Each row has a name. After each piece below comes the name of the row it's from, unless a question asks for something else. Each question is about the rows just above it.

[134 159 158 160 188 109 189 176 121 109 119]  q_493
[141 125 154 141 140 125 141 154 154 126 154]  q_876
[144 103 145 152 152 198  98 146 153  99 151]  q_42
[186 104 111 111 191 191 102 112 105 105 104]  q_514
[160 189 134 159 158 109 140 134 158 187 158]  q_972
[102 111 191 104 104 186 111 191 104 104 104]  q_732
[138 126 154 141 142 171 125 154 142 125 141]  q_691
[127 173 167 125 125 124 173 167 125 172 125]  q_840
Put [142 125 141 138 126 154 141 142 171 125 154] back in order: which row is it?  q_691
Give the next entry after [160 189 134 159 158 109 140].  [134]
The next entry after [142 125]:  [141]
Right after [153] comes  [99]
[104 104 104 191 111 186 104 104 191 111 102] is which row reordered?  q_732
Times [104] occurs in q_732:  5
Times [140] occurs in q_876:  1

[153  98 200 103 161  91 144 100 150 113 164 133 140  77 132 157 126 119
  93 143  76 124 133 159 123 127 153  60 119 112  95 112] = q_493
[ 96  93 144 127  83  99  96 163 130 139 124 154  69 189 151 112 132 102
 114 100 128 139  83  95 122  87  96 121 189 108 141 121] = q_827
[117  68 132 127 106 149  63 206 124 146 121 138 125 161 157 119 135  87
 104 142 109 133 106 115 177 168 129 123 154 176  95 105] = q_876
[117  68 132 127 106 149  63 206 124 146 121 138 125 161 157 119 135  87
 104 142 109 133 106 115 145 145  73 125 183 130 113 102] = q_42
[128 147 154 138 166 164 162  76 143 129 159 123  85 129 129 139 101 164
 198 149 118 126 169 166 146 106 181 117 108 162  96 103] = q_732
[152 199  92 153  77 155 113 130 106 128 145  77 174 174 172 106 100  98
 151 123 123  85 135 142 138 141 148 167 113 119 107 112] = q_133
[117  68 132 127 106 149  63 206 124 146 121 138 125 161 157 119 135  87
 104 142 109 133 106 115 145 145  73 125 183 130 113 102] is in which row?  q_42
Give the next entry after [164 162  76 143 129 159 123  85 129 129].  [139]
Which row holds [117  68 132 127 106 149  63 206 124 146 121 138 125 161 157 119 135  87
 104 142 109 133 106 115 177 168 129 123 154 176  95 105]?  q_876

[165  80 102 172  78 136 186  99  77 186 140 186  76 173 110  71  81] : q_738
[190 182 146  82 184 125  70 148 184  71 123  71 186  81 140 190 181] : q_876
[178 170  75  86 172 183  73  72 173  72 197  73 174  85  85 178 170] : q_792
[177 169 190  93 170  81  83 193 172  83  69  83 173  92 178 177 168] : q_732
[ 72  80 102 172  78 136 186  99  77 186 140 186  76 173 110  71  81] : q_514
[174  84  85 178 129 195 126  52 129 126 207 126 129 126  63 129 129] : q_133
[162  90  59  96 157 184  85  55 158  84 199  85 159  95  72 162 156] : q_691
[162 156  59  96 157 184  85  55 158  84 199  85 159  95  72 162 156] : q_840
find: [162  90  59  96 157 184  85  55 158  84 199  85 159  95  72 162 156]  q_691
The entry that follows [52]:  [129]
Right after [86] comes  [172]
Give the next entry after [174  85  85 178].  [170]

[ 46  74 136 105 166 193 139 159 166 184 175 149 125] : q_133
[ 88 109 111  66 143 164 162 161  91 149 161 140  91] : q_840
[144 122 125 176  90  69  66  69 162  85  83  92 148] : q_972
[187 164 103 125  79  58 110  89  79  62  72  96 110] : q_738
[144 122 125 176  90  70  66  69  90  86  83  92 148] : q_42
[176  92  69  66  69  90 163 161 144 149 150 141  89] : q_691
[140 123 126 166  98  81  78  81  97  94  92  99 144] : q_792
[ 65  86 135 112 158 178 136 152 158 172 165 144 127] : q_876
[ 84 107 109  59 110 168 166 164 145 151 152 142  87] : q_493
The entry that follows [78]:  [81]
Give the next entry after [176  90  69  66  69 162].  [85]
Which row holds [187 164 103 125  79  58 110  89  79  62  72  96 110]?  q_738
The row with [144 122 125 176  90  70  66  69  90  86  83  92 148] is  q_42
How many times does q_840 hold [161]?  2

[129 114 129 129 129] = q_840
[165 161 118 127 192] = q_493
[128 161  96 119  64] = q_732
The entry that follows [118]:  [127]
find: [129 114 129 129 129]  q_840
Count of [129] in q_840:  4
Which row holds these entries in another order? [ 64 119  96 161 128]  q_732

[141 100 130 138 126 105 114] = q_42
[122 151 131 142 114 113  96] = q_876
[124 107 138 132 118 110 119] = q_493
[129  45 142 124 121  99 136] = q_732
[137 100 140 125 126  95 138] = q_840
The entry that follows [95]:  [138]
Put [ 96 113 114 142 131 151 122] back in order: which row is it?  q_876

[125 127 127 125 125] -> q_792
[126 126 126 129 124] -> q_133
[125 125 125 125 125] -> q_876
[174 181 174 131  84] -> q_827
Where do [174 181 174 131  84] appear?  q_827
Times [125] occurs in q_792:  3
Which row holds these entries in another order? [125 125 125 127 127]  q_792
What comes right after [131] in the named rows?  [84]
Right after [129] comes  [124]
How many times does q_876 hold [125]?  5

[209 101  76  59 159  99 110 113 124 179 182 134 114 153  73 158 191 153
  83 159 136 160 102 148  83  58 127 120 113 132 133 106 101 118 105 116
 143 133 108 116 135 125 104 144  56 163 114 153 132 146  76  94  94 102
  99 138  82  73] : q_732
[134 117 143  81  98 168 118  86  72 120 111  83  67 119 137 168 119 109
 151 168 122 114  83 163  77 136 110 103 146  97 105 140 109 137  90 150
 168 101 122  93 128 124 137 127 168 115 151 156 118 141 137 119 206 182
 107  84  81 126] : q_493
[116 118 146  76  82 209 148  94  59 114 114  99  58 110 101 182 104 101
 153 113 117 132 125 153  73 138 112 101 159 102  56 144 133 133  99 153
  73 127 116  83 124 106 108 159 163 105 159 158 134 143 132 120 191 179
  94  76  83 136] : q_840
How many times does q_493 hold [167]?  0
How many times does q_493 hold [137]?  4
Where do [116 118 146  76  82 209 148  94  59 114 114  99  58 110 101 182 104 101
 153 113 117 132 125 153  73 138 112 101 159 102  56 144 133 133  99 153
  73 127 116  83 124 106 108 159 163 105 159 158 134 143 132 120 191 179
  94  76  83 136] appear?  q_840
Right after [77] comes  [136]
[ 56  58  59  73  73  76  76  82  83  83  94  94  99  99 101 101 101 102
 104 105 106 108 110 112 113 114 114 116 116 117 118 120 124 125 127 132
 132 133 133 134 136 138 143 144 146 148 153 153 153 158 159 159 159 163
 179 182 191 209] is which row reordered?  q_840
Times [159] occurs in q_840:  3

[103 141 191 104] = q_691
[182  81 156  64] = q_827
[187 175  62  62] = q_514
[105 105 105 105] = q_876
[189 182 115 189] = q_792
[195 193  61 137] = q_738
[108 107 112  68] = q_732
[55 70 68 88] = q_133
[ 94 118 192  65] = q_840
[185  56 129  72] = q_42
[102  95 169 185] = q_493
Times [193] occurs in q_840:  0
Put [ 61 137 193 195] back in order: which row is it?  q_738
How many times does q_876 hold [105]?  4

[182 123  82 117 112] : q_840
[ 93 137 108 152 149] : q_732
[146 117 157 128 108] : q_493
[ 58 145 177 117 119] : q_133
[ 73 133 199 124 126] : q_514
[141 133  96 132 142] : q_691
[159 119 126 122 105] : q_827
[ 58 117 145 120 177] : q_792
Give the next entry after [117 145 120].  [177]
The row with [141 133  96 132 142] is  q_691
find: [ 73 133 199 124 126]  q_514
Right after [122] comes  [105]
Which row holds these entries in another order? [119 117 177 145  58]  q_133

[101  93 144 163  93] : q_738
[196 198  66 131 197] : q_732
[173 181  75 148 178] : q_42
[ 98  95 120 188  90] : q_133
The row with [173 181  75 148 178] is  q_42
Which row holds [ 98  95 120 188  90]?  q_133
What comes right after [101] in the named rows?  [93]
Count of [197] in q_732:  1
Which row holds these entries in another order? [196  66 197 198 131]  q_732

[129 128 128 164 129 204 205 205 206] : q_493
[126 129 128 128 164 204 205 205 205] : q_42
[128 127 129 127 128 132 127 127 187] : q_691
[128 127 129 127 128 132 204 205 205] : q_840
The row with [126 129 128 128 164 204 205 205 205] is  q_42
Give the next entry after [128 164 129].  [204]
find: [129 128 128 164 129 204 205 205 206]  q_493
Count of [129] in q_42:  1
find: [128 127 129 127 128 132 204 205 205]  q_840

[ 77 158 123 115  87 167]  q_827
[112 108 173 124  88 131]  q_133
[155  87  76 123 139 158]  q_514
[112  75  75 191  75 156]  q_972
[ 77 158 123  87 155 139]  q_493
[ 95 132  95 167 131 188]  q_732
How many times does q_972 hold [156]?  1
Which row holds these entries in another order? [ 77 123 155  87 139 158]  q_493
[123 139 158 155  87  76] is which row reordered?  q_514
Give the next entry after [123 115  87].  [167]

[136 141 158 176 173 143 130 125 134  93 170 134 118 161  77] = q_972
[127 143 144 176 177 130 130 109 113  99 172 149 124 163  83] = q_133
[109 124  93 114 129  97 120  77  79 159 113 162 154 118 165] = q_792
[149 131 160 134 118 160 137 185 181  97 137  88 101 141  95] = q_827
[135 139 152 173 173 143 128 129 134  95 170 134 116 159  77] = q_840
[130 145 150 176 177 137 128 113 123  97 172 143 124 163  80] = q_691
[114 143 121 166 177 111 179  77  86 126 156 168 143 151 111] = q_738
[141 116 127  88  77 143 131 177 164 134  96  85 118 103 153] = q_732
[109 109 113  99 178 158 137 189 178 109 113 178 107 178 126] = q_493
[124 147 139 176 180 121 131  93  99 105 164 159 133 157  89] = q_514
What is the next entry after [130 109 113  99 172]?  [149]
Count of [177] in q_493:  0

[129 110 142 138  86 106 186 153 135 170]  q_514
[112 122 142 172  82  92 165 164 147 152]  q_738
[165 147 152 172 142 122  82 164 111  92]  q_840
[102 117 138 170  84  91 163 169 148 148]  q_42
[126 113 141 132  79  81 201 154 136 166]  q_493
The next entry after [142 138]:  [86]
How many times does q_840 hold [142]?  1
Which row holds [112 122 142 172  82  92 165 164 147 152]?  q_738
What comes right after [169] in the named rows?  [148]
[142  92 147 165 122 164 152 172  82 112] is which row reordered?  q_738

[133 126 105 135 141 110 156 116 132 142 103 119 119 144 110 127 150 115
 138 156 109 106 120 120  95 141  79 172 164 115 121 149 137 195 142 112
 124 115 160 132  96 103  99 122 139 116 120 105  74 150 121 132 109 135
 123 115 145  88 165 113 153 123 149 115] : q_691
[104 151 134 129 125 154  49  97 109  86 150 100 164 171  65  93 109 139
  97  86 121 165 145 104 101  85 176  58  87 166 152 124 130 141 115 155
  97 190 133 104  94  79 124  58  97  76 162 137 136  44 143 119 132 156
 127 114 192  99 103 178 115 101 142 124] : q_840
[171 120 164 145 192 141 135 100 162 190 139 119 129 178 151 150 109 103
  94 143 137 115 152 142 152 114  93 132 124 143 124 136 124 136  44 136
 154 127 109 155  49  76 101 176  89  85  58  65  86 104 130  79  97 129
 133 101  99  58 115 156 136  87 121 125] : q_792
[130 112 145 109 155 164 130 130 149 147 134 142 134 171  93 118  82 106
 113 120  80 115 118 137 149 120 159 121 116 113 163  97 110 128 103  98
  91 153 112 103 146 147  84 118 118 117 101 150 120 122 162  94 115 130
 127 158 109 104 124  89 133 124 142 143] : q_876
[ 44  49  58  58  65  76  79  85  86  86  87  93  94  97  97  97  97  99
 100 101 101 103 104 104 104 109 109 114 115 115 119 121 124 124 124 125
 127 129 130 132 133 134 136 137 139 141 142 143 145 150 151 152 154 155
 156 162 164 165 166 171 176 178 190 192] is which row reordered?  q_840
find: [130 112 145 109 155 164 130 130 149 147 134 142 134 171  93 118  82 106
 113 120  80 115 118 137 149 120 159 121 116 113 163  97 110 128 103  98
  91 153 112 103 146 147  84 118 118 117 101 150 120 122 162  94 115 130
 127 158 109 104 124  89 133 124 142 143]  q_876
The next entry after [142 134 171]:  [93]
How many times does q_840 hold [97]?  4
Count of [137] in q_792:  1

[119 157  90  93  83 119 125 155 149 112 112 122] -> q_691
[144 122 146 150 144 106 123 144 125 135 142 146] -> q_827
[140 120 150 154 147 101 122 100 124 137 144 143] -> q_876
[137 122 145 149 143 107 123 106 125 135 141 140] -> q_972
[115 169  74  79  65 114 123 166 158 106 105 120] -> q_42
[126  82 160 155 168 135 122  89  92 134 133 121] -> q_732
[105 119  98  93 100 141 120 139 117 107 100 101] -> q_493
[104 143  97  92 100 141 120 139 117 107 100 100] -> q_792
[100 118  93  87  95 143 119 141 116 104  95  96] -> q_738
Count of [144] in q_827:  3
find: [126  82 160 155 168 135 122  89  92 134 133 121]  q_732

